128 stands for zero in the data rows.
Two rows play each game, the first against the second. How much does the first row win by? 15 is about a draw, 30 a big win and 0 a big loss. Wins can go round in a circle: one row can beat a second, the second a third and the third the first. Each row has two weighted sums of its numbers, A and B, taken from their middle values. A row wins by its A times the other's B, less its B times the other's A.
97 143 112 146 152 152 153 122 134 89 141 165 116 114 129 107 123 120 116 141 101
75 138 126 119 151 104 171 118 141 84 122 62 129 84 124 122 173 187 78 181 140: 15
107 119 155 159 80 107 125 129 101 111 156 95 105 176 130 133 144 99 104 170 113
112 125 110 77 88 148 121 153 103 131 92 158 110 132 122 127 102 98 162 113 132: 17
131 150 128 138 140 163 153 124 117 140 136 155 130 147 107 99 131 140 163 111 103
167 96 131 139 148 89 61 143 158 149 182 119 185 118 104 131 123 122 68 168 201: 14
162 147 174 113 141 144 118 115 136 172 209 98 203 159 106 113 116 173 186 118 108
155 118 117 96 85 147 127 135 135 126 152 157 155 144 156 137 57 133 179 122 147: 14
110 167 81 117 84 103 141 145 108 147 109 134 151 168 146 166 148 138 133 109 117
197 89 109 44 113 218 109 115 129 93 118 183 137 154 189 102 68 145 131 96 185: 20
146 106 121 119 138 151 114 164 103 152 102 152 108 118 116 93 118 100 149 144 138
74 122 139 156 143 144 148 60 136 135 177 117 126 152 82 71 115 141 145 131 110: 11
127 154 117 123 157 165 151 127 127 129 140 135 131 151 99 112 150 130 174 85 93
85 143 142 119 152 147 141 124 129 113 131 94 131 145 97 141 113 111 116 135 141: 14
130 148 157 118 146 163 122 141 130 137 123 157 124 133 88 103 141 82 143 107 136
125 109 125 196 133 113 106 123 94 121 140 158 142 111 150 149 117 161 129 142 162: 12
136 115 145 137 151 150 140 137 112 147 120 125 128 131 120 117 102 107 155 155 140
86 169 133 165 114 109 174 210 134 133 133 120 132 131 117 178 111 107 120 119 121: 15
126 130 140 138 165 158 157 124 145 120 103 123 92 137 161 173 209 138 176 92 93
95 159 127 148 132 125 122 157 139 126 132 140 125 121 118 142 104 101 124 105 129: 16
154 136 118 132 106 117 41 157 126 166 117 156 147 106 97 109 64 99 103 126 188
135 166 62 107 103 79 124 146 125 112 106 80 184 183 155 211 195 142 132 123 101: 25
130 158 136 127 141 130 76 116 193 130 176 160 174 108 136 133 77 179 127 122 188
196 114 116 136 120 102 98 139 191 124 140 164 162 135 159 124 81 125 147 122 164: 22
146 127 153 123 118 123 111 134 149 172 190 102 149 136 105 112 113 123 131 145 100
155 191 116 154 146 130 156 98 121 128 186 113 133 152 60 87 165 157 186 67 92: 12
129 112 92 106 108 142 168 122 104 153 42 183 130 165 99 140 108 130 149 127 127
141 129 122 161 133 144 165 155 122 138 151 173 87 169 147 81 118 150 119 161 109: 14
182 90 98 126 98 100 150 158 133 136 90 116 162 136 159 189 128 150 135 121 145
135 106 127 139 152 171 135 152 106 165 104 155 93 130 116 88 143 92 141 138 125: 14
141 129 134 127 90 133 105 143 98 136 99 154 130 124 139 152 111 120 147 140 132
120 118 142 133 152 162 161 127 111 164 137 124 126 122 97 115 119 97 110 153 139: 9
151 97 177 116 129 83 64 160 179 144 199 70 150 146 137 126 133 79 46 182 189
131 143 115 151 109 157 101 96 107 121 76 142 90 85 117 122 155 131 116 88 156: 18
139 108 137 137 165 135 146 121 133 135 73 126 77 137 140 116 189 126 116 92 105
122 93 124 126 120 84 150 114 156 142 113 121 113 127 150 142 127 118 121 145 103: 13
136 140 116 84 98 134 158 118 117 102 105 134 155 149 164 158 100 141 141 118 116
142 102 143 56 106 206 113 108 130 140 109 145 106 120 166 81 97 141 124 85 155: 17
154 124 148 96 89 137 122 127 118 120 160 162 159 132 163 149 63 118 208 114 118
89 120 121 162 161 120 159 76 155 128 172 139 145 118 110 93 116 128 132 142 117: 18
105 69 101 168 82 100 189 115 61 110 139 181 69 133 110 111 161 87 83 93 162
211 51 118 29 106 222 123 103 105 107 106 148 100 157 167 94 97 130 144 103 184: 12
199 148 114 105 147 125 49 98 198 120 171 216 162 149 91 122 83 140 97 64 205
129 74 144 115 153 136 98 160 134 163 125 142 83 121 105 98 129 91 144 130 137: 12
88 127 86 131 39 48 144 106 115 143 84 142 160 139 163 162 129 171 75 143 168
176 81 132 132 107 84 177 162 142 128 95 103 135 131 165 210 149 133 67 153 153: 10
139 134 111 169 139 165 127 84 128 127 83 139 90 130 122 130 207 140 135 59 133
192 147 111 179 135 135 87 127 160 135 143 166 144 102 137 143 154 186 117 102 148: 16
137 121 114 138 138 154 151 130 122 141 105 180 114 157 113 94 113 110 130 146 107
153 141 118 109 133 141 89 82 200 116 161 210 154 136 135 122 107 128 112 49 166: 15
119 149 116 148 127 150 139 94 139 131 165 119 110 144 95 91 116 141 168 112 76
141 155 125 128 164 142 135 107 133 97 158 84 137 125 156 122 154 161 176 93 66: 13
142 125 116 141 139 148 155 163 123 125 142 166 102 154 160 105 102 143 144 152 100
103 114 101 146 123 117 167 119 74 135 104 154 101 114 123 115 135 140 127 82 147: 17
151 148 96 184 116 151 123 45 98 111 80 151 89 115 101 121 174 140 71 51 153
84 85 134 140 170 145 150 89 131 105 156 107 114 151 92 97 115 110 126 129 123: 12
129 98 159 113 109 83 101 165 176 125 141 105 127 163 152 108 163 105 71 161 137
124 131 120 161 154 164 157 136 122 131 127 184 99 144 132 84 112 129 134 148 102: 16
91 145 110 133 149 111 179 98 129 137 104 117 115 89 125 129 113 157 121 134 98
163 89 144 128 100 110 139 144 120 73 127 63 151 138 212 197 152 144 122 143 97: 14
139 135 126 170 148 167 161 138 121 132 154 187 86 155 132 68 111 128 110 158 112
56 134 87 127 143 92 188 89 137 117 115 140 138 73 115 156 138 155 122 126 127: 16
90 112 123 102 162 123 110 105 141 124 160 150 173 157 106 125 103 103 99 118 139
142 152 108 136 145 132 137 117 108 94 113 58 139 83 143 141 122 160 145 103 112: 13
52 172 166 66 91 158 114 182 85 159 89 163 94 109 105 119 115 80 108 100 151
75 71 133 161 175 120 98 157 83 110 166 99 136 173 116 140 116 111 135 202 152: 19
48 84 127 148 167 107 92 134 65 97 167 98 153 182 109 148 106 110 152 204 156
111 97 72 95 104 132 172 114 112 146 48 165 154 171 112 143 77 130 154 133 89: 28
139 105 123 94 124 135 88 166 120 146 92 148 92 98 116 112 132 87 146 123 144
63 149 139 126 92 137 83 138 83 94 122 164 143 59 139 191 106 117 120 110 185: 13
103 110 124 107 132 88 119 137 145 116 130 118 119 145 129 91 164 128 89 182 139
118 94 74 99 100 134 174 120 115 153 56 165 145 165 110 133 84 140 150 142 99: 23
102 112 103 112 105 67 135 116 116 105 113 119 138 121 170 138 179 164 59 214 132
129 124 104 97 97 119 141 120 127 121 111 127 162 131 147 157 129 138 111 128 99: 9
187 186 134 138 166 169 139 125 94 100 142 62 150 86 136 102 135 184 184 82 106
149 148 119 89 119 135 109 98 196 131 154 206 154 143 137 133 81 122 106 56 172: 15
151 118 139 143 150 166 145 141 105 166 125 141 120 110 96 97 124 81 141 159 128
147 68 128 140 111 117 124 185 114 174 121 115 150 124 169 169 71 114 119 150 187: 16
38 122 150 136 131 67 89 149 100 126 166 103 133 189 111 138 139 84 138 181 164
173 180 127 158 156 170 157 112 105 126 118 75 112 78 114 86 94 166 166 111 108: 21
97 176 131 136 126 127 116 139 126 97 127 116 123 104 119 146 143 115 139 131 119
143 108 124 121 134 167 154 114 122 129 84 137 100 125 159 147 131 106 116 82 107: 9
137 179 135 136 136 147 154 119 111 141 121 101 99 119 129 96 111 152 140 117 105
177 144 131 150 120 140 94 126 161 123 135 156 150 101 159 150 125 166 149 123 127: 17
160 155 174 107 151 140 132 137 148 156 193 112 150 151 105 124 122 164 171 106 87
171 107 128 171 127 97 141 100 154 133 128 117 133 110 155 112 155 177 111 95 125: 15
69 166 84 157 198 160 147 107 155 61 134 107 128 58 95 120 90 63 125 121 82
37 64 148 165 180 113 78 173 30 118 170 104 165 195 116 148 102 106 136 209 166: 3
55 143 120 114 107 100 153 122 113 62 112 120 121 84 152 129 180 190 98 159 121
105 175 146 116 150 129 159 111 132 112 122 111 123 122 142 126 113 160 147 139 112: 25
128 124 133 127 120 158 126 116 121 149 83 131 93 129 113 106 157 112 138 87 142
166 150 132 132 134 129 177 107 105 85 142 104 113 124 142 141 136 159 156 107 86: 15
120 133 143 140 126 128 173 134 125 142 129 132 95 157 143 101 113 150 150 160 114
124 119 122 95 137 105 118 126 141 93 105 101 151 134 126 152 141 73 133 107 139: 19
160 132 118 137 136 122 93 145 174 127 151 168 151 104 173 135 92 154 190 112 141
118 167 155 198 121 166 177 99 105 150 150 119 131 78 115 138 123 193 147 112 114: 8
132 89 107 122 98 107 156 125 142 133 101 123 111 125 150 148 109 126 120 144 109
131 106 95 143 56 53 178 141 163 155 93 134 130 161 175 194 135 175 91 164 179: 15
115 114 66 127 76 77 147 130 62 116 107 153 129 147 162 150 190 98 106 84 171
134 118 104 126 128 113 141 106 127 126 94 140 134 112 149 144 136 159 123 100 85: 12
127 155 129 120 151 156 138 134 120 136 146 126 159 133 73 91 160 104 167 80 118
138 148 106 138 156 124 83 125 123 97 152 184 122 122 97 65 164 112 84 139 124: 13
133 158 119 117 161 144 133 98 144 92 139 119 130 122 148 133 130 133 189 102 73
152 154 187 88 132 136 137 127 144 172 188 126 137 153 111 118 128 160 142 128 100: 14
156 135 104 155 146 145 98 118 152 102 122 148 127 110 163 156 181 176 160 106 107
158 145 210 90 142 116 143 114 165 168 191 133 128 170 121 102 142 190 126 164 113: 10
108 141 60 137 94 65 142 135 84 121 98 137 111 138 150 190 205 125 86 104 145
123 86 162 87 140 84 122 108 152 87 157 96 163 142 151 78 178 171 49 180 153: 28
147 77 105 136 86 83 161 170 112 147 104 120 132 119 155 187 132 141 103 152 201
120 110 109 122 121 108 46 145 150 161 189 119 181 150 86 121 142 85 61 146 175: 14
173 146 169 115 144 142 142 126 142 138 176 92 126 134 149 144 157 178 171 104 74
72 140 133 126 120 107 166 130 119 109 117 119 102 93 141 140 127 161 112 149 103: 25
127 122 125 147 140 136 169 126 116 147 130 159 102 141 123 81 101 128 119 165 97
124 167 142 171 127 163 148 89 136 160 164 126 115 136 109 67 95 153 182 115 96: 12
114 154 143 63 80 122 153 177 122 174 108 142 124 111 157 148 60 70 101 134 160
143 87 116 137 144 141 98 144 111 159 97 138 74 104 113 99 155 99 125 116 131: 18
135 94 138 103 154 149 96 161 115 148 108 146 119 109 97 101 114 82 144 139 145
124 147 121 122 119 147 102 94 157 108 155 180 148 109 134 142 113 129 127 90 162: 13
173 73 124 119 169 53 150 131 170 56 73 67 107 83 144 206 175 156 104 68 103
181 130 116 154 157 140 135 94 151 143 74 124 105 132 128 122 202 129 158 70 126: 20
109 154 131 136 107 105 109 169 93 141 125 120 151 147 121 171 110 80 157 132 142
147 102 81 109 100 120 195 131 94 180 37 181 116 183 107 139 75 153 143 147 114: 10
87 149 122 161 168 167 149 119 157 88 134 135 129 99 107 98 92 91 147 148 102
197 76 151 115 128 140 131 154 98 67 117 83 175 112 193 171 143 130 129 144 109: 12
106 151 132 157 123 128 114 167 119 169 137 127 136 126 107 142 96 69 146 111 130
171 113 136 135 54 123 83 173 146 192 101 119 160 110 101 85 130 91 90 174 96: 19
111 128 91 141 32 51 143 116 133 157 77 129 156 124 157 166 122 169 97 158 160
149 131 144 137 94 108 145 121 145 113 159 97 157 155 143 139 178 154 141 99 83: 10
107 135 144 119 163 137 141 120 112 140 132 86 132 120 102 123 131 124 91 143 137
132 112 120 121 166 128 81 97 149 106 169 177 173 156 106 127 107 114 98 110 158: 11
192 74 131 129 145 63 119 123 157 89 107 60 171 123 175 186 169 114 154 113 104
121 121 132 119 99 103 145 137 142 131 131 134 145 157 146 138 123 116 132 130 135: 14
117 84 127 116 136 94 165 71 155 87 117 139 81 114 148 122 167 184 94 138 79
138 149 129 62 99 122 66 140 119 102 121 128 175 136 99 129 118 91 130 129 166: 19
143 122 122 110 107 139 127 136 134 152 106 155 114 144 137 124 93 110 123 134 128
136 137 140 97 133 167 173 112 121 127 110 135 69 168 120 150 150 122 187 125 126: 16
140 115 95 117 124 102 104 137 118 99 104 106 157 101 166 192 140 93 150 106 149
134 94 146 138 157 139 140 147 112 162 134 134 116 132 113 109 116 105 147 156 134: 14
72 169 130 154 126 147 152 143 138 80 134 128 129 91 128 155 118 163 113 112 113
151 140 129 135 97 115 71 169 118 188 137 170 159 163 98 141 102 64 136 106 140: 6
139 113 110 127 126 156 95 119 106 132 88 133 97 100 111 110 168 104 131 94 140
130 103 143 136 157 170 136 153 120 150 119 134 108 126 96 98 108 76 155 148 139: 13
121 115 128 124 126 160 114 144 115 139 95 148 86 117 106 113 155 103 150 108 133
160 157 143 144 128 152 140 127 107 161 143 114 119 97 67 112 128 79 151 129 114: 12
105 158 94 140 177 155 142 99 142 61 120 123 143 74 125 117 100 103 151 115 83
157 150 125 159 143 129 159 111 117 71 131 65 126 61 143 135 106 187 135 108 97: 9
42 119 150 149 140 82 95 138 97 132 176 114 140 186 109 148 130 88 130 178 171
96 156 134 150 125 118 102 128 101 126 134 146 123 111 133 120 122 101 131 131 108: 13
96 75 155 136 182 110 70 147 130 172 185 82 166 167 103 137 97 60 76 165 214
155 89 117 108 112 125 118 126 109 118 88 130 179 134 144 159 98 107 132 142 105: 19
140 142 118 148 154 133 126 107 159 130 115 122 128 124 136 141 171 138 147 94 108
118 98 121 120 108 103 121 114 131 121 139 125 156 119 129 126 107 184 96 188 161: 18
159 165 118 176 109 144 59 124 159 149 169 150 135 85 146 132 127 179 100 109 201
151 186 126 153 158 167 160 106 106 138 117 84 110 89 118 88 93 166 158 111 106: 14
130 87 118 140 179 156 118 146 134 120 87 133 101 113 130 121 144 78 132 120 95
119 142 127 157 80 86 140 142 128 140 131 122 102 146 135 126 151 107 97 143 107: 18
134 114 130 74 102 170 128 158 122 141 129 158 75 144 150 129 98 108 173 115 127
53 177 150 135 121 151 134 135 125 126 124 128 101 72 128 131 96 113 114 115 138: 19
113 74 107 158 128 121 80 162 87 182 127 140 164 85 132 134 64 120 154 135 172
147 116 115 118 146 106 28 148 180 175 194 142 186 141 78 118 104 89 22 134 212: 21
154 75 110 111 123 148 113 132 118 93 118 129 154 99 160 142 100 121 103 170 133
134 136 110 166 143 123 158 125 120 87 135 28 116 74 119 151 132 153 90 143 122: 15
110 138 122 106 96 97 147 137 120 133 126 129 140 154 152 146 122 120 143 132 143
82 147 112 140 146 120 149 104 113 140 107 173 110 92 120 116 161 115 99 145 106: 15
151 85 129 144 88 31 43 169 166 193 128 122 106 122 143 85 173 130 134 157 118
161 211 135 159 164 137 161 117 101 76 180 69 136 109 142 103 127 189 180 84 78: 17
144 83 136 98 118 88 166 67 156 80 114 123 103 134 167 128 163 200 111 130 73
119 140 150 85 110 162 105 156 127 134 121 162 96 139 109 123 118 104 148 110 146: 13
143 86 85 128 94 121 104 126 103 127 73 135 171 91 117 128 104 105 99 166 131
119 108 145 126 156 161 138 139 122 147 131 135 119 130 108 109 116 92 132 152 139: 15
120 132 145 115 163 153 137 104 148 130 135 100 111 138 167 137 175 133 189 91 62
128 195 82 93 89 143 153 112 110 122 123 113 190 167 138 156 119 153 164 122 119: 12
90 97 136 136 128 84 139 98 140 131 144 127 122 129 144 127 131 132 92 171 125
102 160 135 173 108 111 122 195 116 169 150 148 123 142 127 147 122 79 109 131 124: 13
114 133 129 133 114 138 91 102 125 78 143 156 164 75 144 193 110 138 128 104 188
156 128 172 130 166 145 153 116 164 142 189 134 146 132 108 126 108 144 118 126 97: 16
152 163 149 104 116 151 177 97 132 131 132 158 61 181 86 172 131 129 181 118 137
131 98 136 152 161 146 156 132 117 153 79 123 68 135 137 126 188 113 127 108 108: 21
109 176 114 146 126 134 70 144 108 144 152 195 119 120 107 89 109 93 101 123 124
130 130 128 159 129 162 136 81 103 149 90 138 83 107 124 111 154 115 95 84 133: 15
178 92 144 122 139 142 101 125 119 115 150 105 174 101 149 140 122 118 131 140 102
122 138 146 132 90 102 138 135 162 189 104 165 137 142 118 133 118 110 101 148 98: 12
174 168 197 104 138 144 131 133 140 169 204 94 172 174 115 112 136 156 169 131 88
152 141 135 92 93 146 108 119 130 123 150 141 170 152 137 142 93 142 113 152 168: 17
139 143 129 141 150 133 150 121 113 75 121 53 99 72 141 130 96 165 131 102 92
151 96 110 149 88 40 174 154 162 147 106 115 123 144 184 191 147 176 104 158 186: 15
128 121 142 123 159 159 115 147 124 138 121 145 128 125 87 101 148 77 147 104 134
100 190 53 147 73 62 112 121 76 143 110 82 176 150 153 198 205 118 94 142 127: 29
99 141 110 143 209 174 138 120 153 65 131 146 136 67 135 131 114 75 144 120 74
140 153 140 113 146 85 45 130 183 156 172 136 176 153 97 124 97 117 54 166 211: 19
112 116 134 122 168 163 122 149 123 124 111 151 141 119 92 106 117 75 137 137 130
165 100 108 132 44 110 80 170 138 191 94 129 186 129 73 91 110 84 86 168 126: 23
148 97 99 134 82 108 107 136 104 146 99 133 170 107 109 140 88 126 122 171 144
158 119 117 208 123 100 141 112 122 138 122 146 135 94 155 144 153 155 118 119 157: 14
168 170 103 172 89 154 89 88 113 111 133 160 104 86 130 127 129 190 108 86 183
117 121 115 154 115 106 162 130 109 82 145 44 134 124 124 167 139 155 87 178 115: 17
134 126 124 130 150 168 147 141 112 137 90 165 120 133 100 106 101 99 148 144 134
147 121 123 93 125 138 83 156 104 120 83 125 148 104 110 108 127 101 161 141 154: 9
153 132 120 121 130 101 138 125 112 99 115 94 144 115 167 151 130 183 129 106 71
155 114 126 153 71 114 105 162 124 172 118 130 160 144 85 124 90 98 102 170 128: 11
146 120 126 154 160 133 141 89 135 116 63 131 85 123 129 144 191 123 89 63 89
112 124 123 128 136 177 132 124 129 130 113 139 98 134 118 127 172 109 164 93 105: 26
123 109 119 158 69 72 108 124 122 142 129 118 102 139 151 127 168 111 87 163 133
142 162 122 87 135 138 119 132 133 146 142 117 156 150 119 131 128 153 157 106 95: 7
154 108 154 108 119 140 128 128 97 91 128 154 144 116 182 162 90 129 147 133 107
132 84 137 136 143 38 130 129 155 94 113 93 117 129 163 135 173 117 102 138 149: 17
68 156 123 84 157 80 168 122 126 88 111 98 151 129 135 101 222 241 74 185 135
159 168 127 162 147 163 155 113 106 114 144 76 121 88 134 92 98 183 177 111 89: 13
118 173 141 81 122 151 119 93 185 113 167 154 150 118 146 150 79 166 158 55 152
89 70 140 126 170 135 110 115 119 118 145 107 110 178 126 153 111 113 121 152 171: 16
85 133 117 170 157 99 171 73 156 141 169 158 149 121 92 105 132 146 114 144 116
148 118 189 129 78 79 99 155 158 161 126 106 127 165 148 122 163 91 90 175 111: 20
160 192 122 137 156 138 160 97 121 139 176 112 128 153 76 90 175 157 179 62 95
150 101 124 107 139 85 132 134 148 81 93 80 149 128 143 188 151 88 138 118 149: 11
124 115 129 137 183 157 152 116 134 105 65 113 86 117 151 167 184 105 129 81 78
126 75 138 109 155 120 69 179 135 170 128 147 92 102 101 92 122 89 146 139 145: 11
142 123 114 130 141 158 162 137 116 141 95 179 102 150 110 121 102 124 144 157 122
71 96 110 89 148 114 121 97 129 95 128 99 87 146 137 136 111 108 86 149 114: 14
134 165 147 58 78 150 86 157 107 111 97 148 131 97 121 135 100 110 160 111 170
0 122 149 162 126 108 60 122 35 100 178 114 148 194 117 121 113 148 148 195 133: 11
113 108 143 165 106 100 129 113 120 105 162 120 58 118 133 101 142 104 85 181 103
95 149 61 104 75 100 174 139 53 118 86 179 115 158 150 160 192 127 129 90 150: 10
115 151 116 159 133 156 154 121 122 112 164 176 108 146 137 83 127 130 109 139 103
97 163 109 147 169 175 146 117 141 73 130 113 134 80 117 118 93 86 139 106 101: 18
117 141 124 152 141 159 165 119 140 115 144 169 102 152 139 81 105 129 129 141 96
90 180 163 110 151 134 130 108 160 127 152 149 117 156 134 97 136 150 121 141 120: 15
183 80 153 115 151 90 154 145 149 48 114 73 130 145 193 191 170 104 129 128 128
154 91 173 136 137 93 64 176 167 160 201 75 143 138 138 141 135 77 45 188 207: 16
100 154 151 152 124 188 150 97 115 161 118 150 85 80 123 122 110 156 120 104 125
187 110 122 119 88 110 166 136 117 108 104 123 155 138 142 194 144 159 136 126 144: 13
124 175 128 144 132 159 155 121 115 121 135 96 111 100 128 101 102 162 162 131 103
125 131 149 60 107 172 132 153 130 135 95 146 96 126 160 128 101 102 115 95 152: 12
132 86 107 158 104 128 115 199 130 210 100 116 147 89 158 173 90 137 135 124 199
169 144 128 173 130 118 81 126 161 146 158 143 156 109 134 122 122 171 87 129 182: 15
127 142 113 176 23 118 116 134 85 153 98 153 143 85 147 166 86 138 129 158 145
127 68 146 122 133 98 128 146 142 129 150 132 152 103 162 172 85 126 142 115 153: 22
99 158 99 178 165 176 162 119 140 64 141 178 108 104 136 106 99 91 115 124 84
135 172 151 136 149 148 151 116 113 80 158 51 125 118 167 117 107 170 170 94 83: 12
102 160 92 142 194 140 130 111 143 66 132 96 146 66 113 124 112 90 129 106 92
117 147 126 123 170 168 152 103 143 111 128 121 109 127 153 149 163 136 188 97 74: 16
172 130 121 111 154 125 92 79 202 117 174 219 165 149 114 100 112 123 91 71 157
151 123 132 84 103 141 127 100 132 98 131 152 168 140 154 134 109 175 129 148 140: 11
172 91 118 119 106 94 126 127 125 122 98 87 194 140 163 168 166 155 175 109 103
72 126 138 93 145 91 176 115 142 88 120 94 114 109 137 92 175 204 98 194 119: 21
129 180 133 140 151 164 146 99 134 141 190 124 153 144 71 64 161 134 179 62 95
156 127 103 159 139 137 111 75 133 102 70 120 91 112 124 149 200 142 125 70 111: 17
126 197 148 148 116 160 160 99 133 156 159 99 98 138 129 55 100 172 166 118 93
80 107 103 138 67 76 151 107 80 112 117 148 120 133 137 142 158 140 90 114 183: 18
118 147 106 147 152 126 92 125 119 93 139 166 117 111 109 88 141 124 94 139 133
110 164 115 150 182 167 143 123 130 79 127 112 141 87 120 129 127 109 161 110 93: 17
90 100 144 111 138 80 195 49 182 63 125 103 123 121 161 140 160 180 112 117 56
62 149 125 160 96 151 158 81 147 135 167 130 112 139 123 55 117 150 134 136 77: 3
133 101 133 152 77 70 125 144 138 154 113 108 110 137 154 140 153 126 99 159 111
116 153 93 133 182 133 133 105 144 56 119 128 142 71 136 136 128 117 131 109 67: 16
107 118 148 115 155 141 126 128 134 128 158 95 137 133 108 149 126 105 132 132 146
27 178 150 119 88 150 134 121 90 162 136 144 90 112 106 81 132 143 130 118 122: 15
112 146 142 100 92 158 120 125 128 126 109 145 137 118 139 156 74 110 142 129 148
132 113 125 149 157 136 140 96 122 117 64 113 84 116 129 148 199 122 109 64 88: 14
125 134 131 122 148 166 143 140 118 140 120 158 112 137 98 117 148 106 153 106 123
81 166 160 116 163 133 138 95 156 136 148 151 136 171 130 108 110 143 149 166 130: 12
139 124 100 128 102 109 51 171 114 179 110 135 154 92 103 112 85 67 107 142 158
136 130 122 146 138 151 157 141 129 134 143 172 106 162 135 85 111 141 139 157 98: 14
118 145 139 140 161 164 147 134 133 119 130 131 114 122 116 113 114 109 155 141 119
109 148 107 141 154 156 153 130 130 81 140 159 115 113 134 109 118 114 137 140 96: 12
119 105 149 111 156 137 118 140 131 153 141 99 131 117 110 122 121 84 137 141 141
163 126 128 115 90 109 127 135 136 118 107 102 156 133 132 162 132 123 138 142 120: 17
80 189 170 116 147 128 141 102 160 139 160 158 119 182 124 98 119 144 117 149 115
119 154 141 143 156 163 159 131 129 134 123 156 100 147 125 105 86 121 154 163 118: 15
75 187 165 153 146 165 172 83 186 104 170 119 135 152 121 94 109 159 145 125 77
133 87 112 119 151 139 110 173 115 158 95 155 90 112 118 100 114 95 139 136 120: 18
128 168 115 93 124 137 125 144 115 148 149 124 175 173 115 126 140 142 177 106 110
147 117 108 175 127 124 155 143 100 171 145 129 150 68 86 108 119 76 90 142 131: 9
142 54 132 101 166 65 61 191 161 192 110 136 75 120 100 57 148 104 115 173 137
143 169 150 43 67 104 89 180 96 135 71 119 173 92 109 138 59 92 123 155 199: 24
162 133 110 96 155 107 139 127 139 100 123 81 195 152 128 147 158 120 176 83 132
131 111 98 108 120 138 180 135 103 157 60 172 119 174 100 138 105 143 160 142 124: 18
118 109 125 106 160 135 70 141 173 142 161 97 175 136 85 128 103 96 70 139 191
188 152 199 124 157 126 159 136 145 155 214 82 147 149 122 130 146 170 170 105 81: 21
132 140 120 169 137 169 158 125 118 132 161 171 93 151 128 72 102 137 128 156 107
146 87 138 123 148 124 150 131 120 68 104 105 146 108 170 196 139 164 138 105 99: 15
188 159 129 161 125 113 52 122 181 161 165 141 180 101 127 133 138 169 90 119 191
65 60 129 128 191 148 96 107 83 90 159 81 89 193 101 153 90 96 113 183 157: 16
135 120 139 103 132 173 142 124 128 139 104 146 97 158 130 128 142 115 159 100 131
138 169 112 146 141 139 155 99 127 131 189 108 141 135 94 91 134 166 177 74 76: 15
150 107 144 95 132 121 92 138 128 129 118 108 153 120 128 123 121 114 126 155 171
164 187 140 130 135 127 152 105 118 98 174 102 127 141 133 127 138 164 176 92 81: 15
76 159 156 166 96 59 107 172 113 181 156 123 110 151 124 145 147 70 112 159 154
129 136 131 117 151 162 144 123 136 125 110 141 109 136 120 147 151 118 175 121 113: 14
123 111 101 134 77 82 170 125 146 119 101 134 127 152 160 183 144 147 90 134 130
121 146 139 88 87 153 103 156 109 142 91 154 94 108 121 123 112 104 142 97 153: 15
